In the data rows, 500 means zero.
Here is a table of points, one per row:
array([540, 608, 334, 788, 561, 433, 590, 145, 396, 189, 608, 597, 289,
       457, 168, 313, 652, 771, 724, 276, 398, 493, 451, 651, 408, 588,
       239, 695, 488, 597, 674, 534])
array([574, 690, 327, 874, 534, 331, 590, 479, 501, 072, 729, 606, 439,
       559, 064, 462, 433, 742, 740, 551, 602, 557, 425, 460, 322, 454,
       440, 697, 587, 635, 660, 613])
array([532, 695, 436, 893, 588, 353, 533, 624, 585, 311, 684, 600, 312,
       763, 233, 345, 414, 737, 741, 525, 578, 522, 605, 634, 384, 358,
       363, 634, 615, 632, 666, 493])
array([526, 822, 376, 759, 335, 784, 713, 760, 395, 673, 655, 633, 396,
       448, 392, 240, 277, 542, 843, 475, 703, 438, 548, 838, 532, 443,
       189, 418, 543, 629, 799, 613])
array([533, 713, 369, 803, 498, 617, 723, 660, 245, 767, 558, 766, 412,
       567, 211, 255, 461, 403, 844, 495, 560, 337, 648, 768, 626, 377,
       327, 476, 574, 516, 485, 481])
array([471, 507, 644, 841, 759, 453, 595, 732, 381, 576, 713, 626, 347,
       653, 499, 363, 575, 390, 765, 584, 493, 525, 566, 617, 622, 381,
       442, 283, 702, 660, 635, 549])
array([611, 398, 622, 588, 700, 338, 479, 582, 483, 609, 625, 570, 393,
       589, 147, 472, 610, 195, 614, 658, 396, 594, 467, 767, 704, 435,
       469, 529, 627, 523, 495, 516])
array([476, 417, 653, 449, 609, 367, 506, 502, 471, 627, 636, 535, 521,
       513, 349, 585, 634, 248, 592, 580, 339, 717, 443, 499, 518, 512,
       392, 435, 707, 691, 430, 530])
array([415, 495, 619, 441, 546, 491, 505, 430, 442, 623, 460, 532, 450,
       605, 521, 525, 797, 327, 520, 668, 325, 769, 509, 578, 347, 483,
       299, 533, 660, 412, 457, 473])
array([452, 360, 628, 327, 585, 537, 519, 479, 357, 642, 399, 461, 481,
       538, 511, 568, 639, 509, 562, 642, 382, 755, 552, 408, 302, 468,
       246, 559, 651, 619, 428, 591])
array([418, 375, 484, 263, 460, 584, 413, 411, 401, 503, 438, 456, 355,
       462, 487, 525, 602, 445, 462, 601, 436, 808, 437, 463, 413, 364,
       175, 521, 637, 634, 420, 559])
array([596, 264, 392, 308, 537, 657, 345, 503, 426, 605, 397, 415, 368,
       473, 374, 649, 519, 388, 563, 561, 394, 757, 376, 418, 403, 519,
       259, 537, 533, 608, 486, 571])
array([548, 387, 586, 412, 471, 597, 600, 507, 499, 521, 408, 383, 532,
       603, 479, 580, 631, 317, 566, 592, 410, 701, 518, 376, 329, 589,
       259, 490, 620, 661, 382, 586])
array([545, 447, 663, 418, 324, 610, 318, 451, 390, 535, 454, 412, 270,
       553, 350, 580, 515, 272, 504, 529, 469, 753, 407, 492, 431, 537,
       314, 549, 589, 471, 419, 521])
array([297, 328, 542, 494, 460, 657, 482, 415, 419, 495, 355, 464, 585,
       499, 273, 526, 493, 347, 472, 530, 547, 770, 524, 476, 402, 495,
       412, 493, 641, 518, 368, 418])
array([666, 336, 665, 461, 361, 494, 468, 364, 499, 538, 242, 544, 428,
       515, 400, 568, 440, 365, 547, 530, 508, 717, 501, 484, 429, 472,
       286, 569, 574, 391, 571, 469])
array([607, 308, 694, 621, 242, 655, 506, 419, 464, 468, 372, 452, 312,
       564, 337, 455, 406, 313, 372, 515, 407, 681, 514, 531, 431, 358,
       485, 452, 463, 373, 501, 461])
array([585, 332, 659, 565, 441, 676, 523, 474, 470, 485, 429, 510, 484,
       449, 247, 470, 506, 368, 463, 491, 416, 623, 505, 321, 393, 469,
       581, 351, 544, 426, 591, 422])
array([547, 277, 507, 609, 529, 554, 535, 533, 680, 453, 465, 461, 437,
       546, 479, 510, 413, 429, 539, 615, 551, 630, 429, 291, 491, 525,
       411, 328, 522, 432, 435, 389])
array([414, 497, 600, 521, 537, 641, 510, 573, 573, 441, 331, 559, 500,
       552, 289, 535, 544, 424, 555, 279, 474, 515, 539, 355, 514, 615,
       489, 351, 710, 340, 530, 252])
array([483, 562, 434, 553, 506, 599, 473, 631, 495, 465, 394, 641, 468,
       519, 459, 432, 564, 477, 551, 547, 510, 480, 420, 304, 446, 540,
       488, 370, 655, 313, 391, 119])
array([561, 391, 601, 443, 410, 533, 454, 655, 503, 473, 503, 530, 634,
       505, 257, 467, 358, 527, 495, 425, 546, 526, 560, 399, 504, 562,
       413, 344, 359, 346, 472, 272])
array([633, 413, 612, 582, 424, 563, 543, 568, 645, 372, 608, 485, 515,
       263, 528, 357, 356, 652, 338, 550, 404, 464, 490, 380, 333, 403,
       422, 196, 505, 364, 485, 509])
array([619, 444, 522, 545, 456, 481, 518, 641, 435, 466, 357, 439, 521,
       312, 394, 391, 343, 607, 323, 418, 389, 424, 337, 519, 430, 458,
       371, 335, 365, 335, 487, 466])
array([556, 429, 562, 497, 529, 441, 441, 557, 540, 237, 387, 522, 483,
       375, 544, 376, 325, 456, 400, 489, 470, 387, 528, 672, 542, 553,
       340, 372, 450, 246, 389, 552])
array([588, 508, 464, 436, 501, 431, 490, 650, 539, 382, 433, 554, 531,
       387, 556, 403, 376, 504, 414, 368, 357, 417, 504, 648, 545, 638,
       434, 457, 518, 276, 413, 355])
array([434, 453, 504, 397, 646, 357, 484, 704, 521, 353, 572, 619, 639,
       367, 679, 391, 509, 564, 589, 389, 420, 495, 521, 501, 396, 575,
       532, 304, 425, 260, 336, 547])
array([503, 511, 447, 238, 494, 291, 583, 708, 545, 386, 486, 503, 493,
       382, 719, 391, 301, 605, 521, 580, 358, 494, 553, 653, 386, 567,
       614, 401, 526, 368, 427, 392])
array([399, 636, 407, 185, 595, 259, 645, 704, 418, 384, 440, 287, 487,
       336, 505, 309, 226, 494, 443, 499, 356, 523, 512, 470, 464, 740,
       636, 363, 343, 468, 528, 353])
array([464, 461, 500, 311, 577, 351, 630, 694, 366, 399, 416, 602, 412,
       354, 669, 553, 278, 615, 543, 426, 342, 523, 568, 618, 562, 648,
       707, 482, 482, 326, 332, 418])
array([525, 478, 405, 282, 411, 229, 583, 710, 434, 386, 481, 418, 352,
       350, 730, 444, 227, 528, 490, 579, 390, 623, 520, 610, 604, 573,
       582, 517, 412, 273, 380, 473])
array([489, 505, 540, 269, 367, 281, 762, 836, 563, 439, 519, 398, 415,
       206, 719, 605, 248, 656, 730, 528, 344, 646, 499, 305, 723, 591,
       696, 402, 386, 397, 340, 581])
array([610, 620, 449, 325, 628, 425, 641, 719, 476, 516, 572, 381, 539,
       427, 673, 520, 596, 500, 450, 252, 597, 601, 535, 463, 342, 668,
       757, 508, 561, 464, 434, 395])
array([791, 691, 315, 424, 614, 363, 593, 453, 452, 543, 431, 478, 463,
       425, 645, 601, 659, 492, 339, 346, 653, 713, 677, 534, 536, 531,
       712, 362, 447, 584, 419, 505])
array([670, 596, 314, 560, 513, 493, 500, 480, 535, 456, 386, 442, 528,
       372, 688, 582, 716, 434, 348, 370, 682, 742, 749, 590, 552, 473,
       699, 513, 434, 565, 452, 617])
array([674, 641, 390, 495, 696, 523, 474, 439, 483, 538, 325, 509, 603,
       381, 471, 538, 651, 411, 432, 337, 748, 621, 629, 410, 551, 482,
       774, 512, 316, 651, 464, 554])
array([595, 462, 456, 541, 551, 464, 467, 402, 608, 474, 494, 362, 384,
       429, 745, 546, 748, 454, 465, 355, 730, 396, 699, 655, 452, 271,
       576, 624, 494, 515, 435, 445])
array([553, 397, 631, 511, 670, 610, 460, 481, 531, 529, 530, 325, 630,
       335, 462, 372, 528, 460, 483, 356, 817, 513, 330, 418, 513, 312,
       742, 852, 281, 510, 537, 466])
array([554, 536, 657, 492, 480, 554, 500, 379, 924, 444, 573, 398, 473,
       463, 602, 405, 572, 612, 512, 511, 668, 425, 301, 517, 518, 315,
       627, 639, 315, 711, 408, 411])
array([547, 585, 580, 531, 512, 531, 415, 230, 560, 450, 501, 443, 435,
       345, 532, 613, 569, 531, 520, 519, 679, 338, 524, 636, 504, 415,
       580, 666, 393, 582, 420, 341])
array([403, 578, 693, 590, 554, 506, 418, 307, 535, 368, 387, 453, 571,
       444, 567, 559, 681, 556, 581, 475, 508, 269, 539, 529, 544, 477,
       596, 620, 323, 724, 523, 255])
array([492, 623, 549, 653, 515, 505, 455, 274, 654, 384, 448, 365, 504,
       435, 728, 656, 441, 521, 473, 628, 482, 381, 450, 609, 457, 353,
       539, 505, 321, 718, 496, 397])
array([512, 504, 470, 544, 453, 510, 460, 323, 644, 402, 573, 281, 508,
       484, 652, 667, 569, 626, 549, 765, 579, 422, 585, 609, 466, 473,
       566, 478, 278, 566, 469, 454])
array([511, 510, 429, 536, 531, 558, 401, 509, 463, 372, 533, 454, 803,
       547, 624, 704, 645, 540, 464, 525, 413, 541, 414, 493, 559, 396,
       659, 502, 316, 677, 611, 400])
array([466, 609, 465, 580, 714, 625, 517, 376, 466, 466, 637, 470, 800,
       595, 692, 622, 701, 656, 451, 413, 438, 530, 631, 460, 634, 475,
       563, 497, 542, 540, 345, 422])
Along one direction, these points spread out more than along any other. Take the direction at right angles to it along which they spread out most. Go by this last direction. For each point below, how far along it does it lie, from 0 to 99? 50 is the average, and the first point above lies past it. One standard deviation of the points above along it is 16.
array([572, 728, 425, 505, 482, 627, 303, 371, 466, 545, 457, 410, 614,
       625, 494, 711, 510, 572, 485, 520, 412, 471, 473, 621, 543, 530,
       571, 579, 454, 415, 422, 494]) 54
array([619, 649, 453, 448, 537, 621, 327, 326, 449, 542, 487, 365, 638,
       581, 537, 626, 433, 553, 455, 628, 507, 397, 488, 614, 651, 577,
       545, 594, 626, 366, 547, 490]) 54
array([474, 625, 485, 576, 418, 505, 342, 508, 411, 602, 439, 264, 814,
       549, 495, 595, 570, 626, 486, 586, 419, 434, 381, 389, 702, 518,
       553, 523, 510, 475, 504, 596]) 52
array([529, 586, 494, 388, 494, 618, 336, 384, 491, 508, 543, 417, 692,
       714, 533, 383, 498, 515, 508, 558, 346, 232, 448, 333, 562, 509,
       628, 645, 520, 549, 504, 659]) 54
array([408, 497, 493, 458, 534, 461, 356, 298, 676, 664, 478, 577, 604,
       698, 742, 361, 558, 716, 504, 647, 477, 277, 429, 536, 552, 469,
       600, 485, 657, 510, 512, 664]) 58
array([337, 339, 439, 507, 358, 475, 311, 345, 447, 604, 539, 561, 652,
       623, 619, 382, 614, 522, 532, 443, 557, 200, 447, 461, 575, 620,
       719, 581, 690, 568, 592, 657]) 56
array([278, 413, 399, 356, 480, 489, 356, 356, 481, 694, 579, 545, 615,
       656, 488, 565, 355, 457, 486, 350, 536, 179, 442, 330, 513, 459,
       616, 558, 478, 504, 673, 720]) 53
array([411, 411, 455, 410, 269, 416, 492, 508, 487, 656, 618, 629, 456,
       729, 750, 580, 391, 568, 311, 593, 659, 227, 275, 432, 504, 506,
       458, 515, 398, 584, 587, 806]) 54
array([291, 480, 429, 328, 299, 569, 600, 519, 459, 596, 551, 645, 430,
       713, 519, 591, 508, 561, 283, 483, 681, 199, 375, 416, 674, 580,
       505, 547, 376, 477, 715, 766]) 55
array([290, 514, 430, 483, 348, 525, 510, 494, 473, 739, 697, 652, 493,
       556, 541, 544, 438, 470, 230, 422, 582, 225, 504, 212, 584, 619,
       498, 574, 415, 492, 657, 708]) 54
array([216, 447, 369, 469, 374, 478, 697, 391, 498, 737, 561, 695, 525,
       554, 547, 504, 437, 438, 170, 464, 531, 256, 516, 375, 637, 580,
       503, 627, 452, 467, 752, 614]) 54
array([089, 411, 431, 612, 484, 402, 509, 525, 748, 796, 607, 799, 468,
       554, 584, 630, 437, 494, 157, 456, 526, 246, 679, 353, 437, 602,
       601, 554, 489, 543, 607, 589]) 56
